Rows swapped in pairs by one turn or mirror: which row each one swaps with:
j778: [ -2.2 -33.9  -3.6 -13.1 -36.2   4.4  20.8  20.8  -8.6  12.5  -3.5 -43.9
  14.3  14.5  24.3  27.2 -35.9  26.7]
j574: [  4.7 -30.7 -23.6 -16.6 -13.4   7.2 -10.6  -5.5   4.3  25.8  -0.6 -52.4
  -5.6  35.9  24.3  30.5 -56.2   4.4]
j79: [  7.6  -2.7  -7.2  -9.0  -1.9  -1.6   9.2 -12.7  16.4  16.3  -8.4  14.6
   2.8  19.8  10.9  17.6 -18.7  -7.1]
j779: [ 20.1 -18.3 -24.5   6.0 -31.9 -13.3   3.0  -3.7   6.3   4.2 -17.2 -24.4
  33.0   9.8  13.9  15.7 -53.7  10.7]
j952: [  2.9 -28.7 -12.1 -22.6   1.5   9.2  -6.4  -0.6   4.2  22.8  -4.1 -45.3
   3.9  41.2  20.3  35.9 -55.9   5.9]
j519: [  8.9   4.2 -18.0 -11.4  -3.8   0.8  11.4 -15.9  13.2  28.0  -3.9  12.3
   1.1   8.5  11.4  28.1 -18.9  -6.8]
j453: [ -4.9 -14.8   2.9 -14.4 -14.1  -4.5  40.6   8.0 -17.0  29.6 -28.7  -6.3
  14.9  30.1   4.0   8.1 -28.6 -14.7]
j481: [  7.4 -18.6 -24.4  -9.6  -6.9  14.9   9.8 -19.2 -23.4  44.0  -0.2 -18.6
   0.6  17.4  15.5  30.7 -41.4 -33.6]
j22: [ 23.3 -14.6 -24.7   0.7 -27.9  -1.3   1.4  -7.1  13.6   3.4  -7.3 -32.5
  31.3  11.1  11.1  24.7 -54.4  19.3]
j91: [ 13.5 -31.2 -13.0 -21.5 -29.8  13.3  16.0  19.2 -13.5  13.8  -3.9 -41.7
   8.8  12.0  18.8  40.1 -48.5  27.0]
j786: [ 10.7   4.5 -22.9 -12.0  -9.6  10.4  15.9 -13.1   9.6  27.5   2.1   3.7
  -0.1   0.5  13.4  33.7  -9.9  -2.7]
j826: [-11.7 -37.4   1.9  10.8 -36.4  -1.5  21.4  12.4  -2.1   6.0  -3.5 -36.9
   8.5  20.4  11.4   5.4 -32.2  13.3]
j739: [ 10.7  -7.0 -21.7   2.3 -30.3  -6.9   5.8  -4.5   6.0  22.6 -15.3 -45.3
   9.6  53.4  26.9  18.2 -13.1   0.5]
j621: [ -6.4 -40.0 -20.6  15.1  -2.5   6.1  21.7 -11.7  -8.6  12.0 -20.4 -18.0
   7.4  34.1   1.3  19.5 -20.1 -21.7]
j751: [ -2.6 -15.2   5.6 -24.0 -14.4   0.7  39.8  10.4 -16.0  36.4 -21.7   2.7
   8.4  26.1   7.7  13.0 -34.6  -7.5]
j623: [ 11.9 -28.5 -29.4 -20.5 -25.1   9.0  13.4   7.9  -2.6  14.1   1.3 -38.4
   4.7   9.2  32.5  47.2 -45.3  27.3]
j210: [  5.5  -1.5 -13.9 -12.7  -1.2   2.5   6.1 -10.9  20.2  15.0  -4.2   9.0
   6.5  28.2  10.1  20.7 -12.6   0.4]
j975: [ -5.8 -14.0   1.3 -26.8  -8.4  -3.7  34.3   8.6 -18.8  26.8 -29.7  -4.7
  13.4  22.3  12.4   9.8 -25.1  -7.4]
j758: [-12.3 -34.2 -28.3 -15.3  -4.7  13.0  31.0 -26.4  11.5  28.7 -21.0 -25.7
  15.4  34.4   3.9  35.9 -48.1  -5.6]
j290: [ 15.4 -22.5 -22.7  -9.5 -16.8  21.8  34.4  17.0 -14.5  23.5 -29.5 -14.5
  15.9  29.3   3.5  53.3 -28.7  -2.9]
j344: [ -0.4  -0.6  -7.6 -13.3  -0.7   2.8  10.2  -6.9  25.1  28.2  -3.4  10.4
   5.1  16.8   4.3  21.7 -18.9  -6.6]
j240: [  3.3 -33.1 -18.1 -16.7  -4.6   6.0  -9.5  -4.2   5.6  17.2   2.3 -50.1
  -4.8  34.9  19.0  29.6 -55.2   1.8]
j409: [ 11.3 -28.6 -31.1   9.0  -5.9  11.9  30.8  -8.0  -6.4  15.7 -36.8 -20.0
  10.6  33.3   4.7  36.2 -19.8 -17.6]
j972: [ 14.3 -15.5 -33.2   2.0 -25.2  -4.9   5.3  -3.4  12.2   3.6 -16.0 -24.7
  33.5  16.0   8.8  24.4 -55.1  21.8]
j381: [-10.5 -36.0   3.7   0.8 -37.5 -14.8  20.0  12.4  -4.1   3.4  -0.9 -42.0
   8.2  15.9  12.5  15.3 -39.1  13.2]
j851: [ -4.1  -0.3 -22.4  -8.4 -32.3  -8.9  10.4 -20.9   6.5  35.5  -0.6 -51.5
   1.2  26.5   3.8  10.8 -30.5 -19.5]
j462: [-14.8 -37.6   0.4   5.2 -34.4 -15.7  24.5  10.1   0.1   5.1  -7.8 -41.3
   9.6  29.7  12.5  10.7 -32.6  12.1]
j716: [  2.3  -9.1   3.9 -20.5 -17.2  15.3  34.6  18.6 -18.7  38.2 -12.3  -8.5
  -2.2  10.1   7.0  21.4 -18.5  -4.4]
j349: [ 10.0  -6.4 -15.8  -4.2 -41.9  -3.8  13.0  20.3  -1.2  22.7   4.9 -41.1
   1.7  33.2  25.6  36.2  -4.6   3.8]
j848: [ 12.2 -31.2 -12.6 -20.0 -31.9   9.7  15.0  18.1  -3.0  22.3  -4.8 -41.1
   7.3  11.6  21.4  39.2 -51.3  27.5]
j512: [ 18.6   4.6  -8.6 -13.6 -21.0  23.6  10.7   2.6 -21.2  42.7   2.7  -8.8
  -4.5   8.7   4.4  36.4 -22.4  -5.0]
j435: [  4.0  10.7 -16.4  -7.1  -5.0  -1.1   9.3 -12.7   9.8  21.6  -1.5   8.3
   4.4  16.1   7.9  22.4 -14.1 -12.2]
j26: [ 24.1  -6.9 -27.9 -10.1 -31.1   8.5   3.7  -2.4   9.7   9.5 -11.4 -32.0
  27.6   7.6  13.1  33.8 -52.2  27.4]
j875: [ 16.1  -8.6 -38.3   6.0 -35.1  -6.1   2.5  -3.2   3.6   3.0 -19.2 -23.2
  34.3   6.1   9.2  18.0 -48.3   7.5]
j540: [ -7.3  -3.4 -26.2  -8.0 -30.7  -4.9   1.1 -16.6   7.2  34.8   6.7 -56.3
  -1.0  26.7  12.6  21.3 -32.1 -20.7]
j410: [  7.0  -7.5  -6.5 -17.6 -23.0  18.3  23.4  11.5 -21.2  42.5   4.7  -5.7
  -7.8   6.6  15.1  33.1 -16.6  -4.3]
j770: [ -5.9 -28.8 -30.7 -17.0  -1.3  22.1  25.9 -21.2   4.5  35.6 -18.3 -25.2
  18.4  34.6   4.0  39.6 -50.5 -14.0]
j629: [  9.6  -6.7  -0.2 -23.7 -20.2  16.7  26.8   7.8 -17.7  40.0   7.4  -9.5
  -5.2   1.6  12.3  36.0 -17.8 -10.4]
j483: [ -7.7 -12.5  -0.7 -21.6 -13.7  -1.9  29.8  -1.9 -12.6  34.8 -33.9 -13.0
  25.8  42.2  13.4   4.2 -33.6  -5.3]
j125: [  0.8  -8.9 -16.3  -8.4 -25.7 -13.2   5.1  -2.6  -3.1  20.7 -27.8 -38.2
  15.6  54.6  25.9   3.8 -36.0  -7.2]
j553: [-17.3 -38.0  -6.2  13.3 -27.0  -7.4  26.2   0.6   4.3   1.1  -8.2 -40.7
   1.8  19.6   4.9   6.8 -29.5  -4.2]
j660: [  1.5 -15.8 -24.4   4.3 -14.3   7.1   8.8  -5.7 -20.1  46.0   5.7 -21.5
   2.0   9.0  19.8  26.5 -40.0 -32.8]
j616: [  2.1 -16.0 -23.8  -4.5 -11.2  11.0   5.7 -15.2 -23.4  50.9  -2.0 -13.9
   5.5  18.7  18.9  26.9 -42.4 -30.6]
j331: [  9.8 -13.3 -26.7  -2.1 -33.6 -10.3   6.7  -1.8  11.3   4.2  -8.8 -31.0
  39.5   1.8  10.5  22.3 -57.0   6.7]

j751 swaps with j381
j623 swaps with j512
j716 swaps with j778
j331 swaps with j344
j409 swaps with j739
j660 swaps with j952
j519 swaps with j22
j574 swaps with j481
j483 swaps with j553
j125 swaps with j621

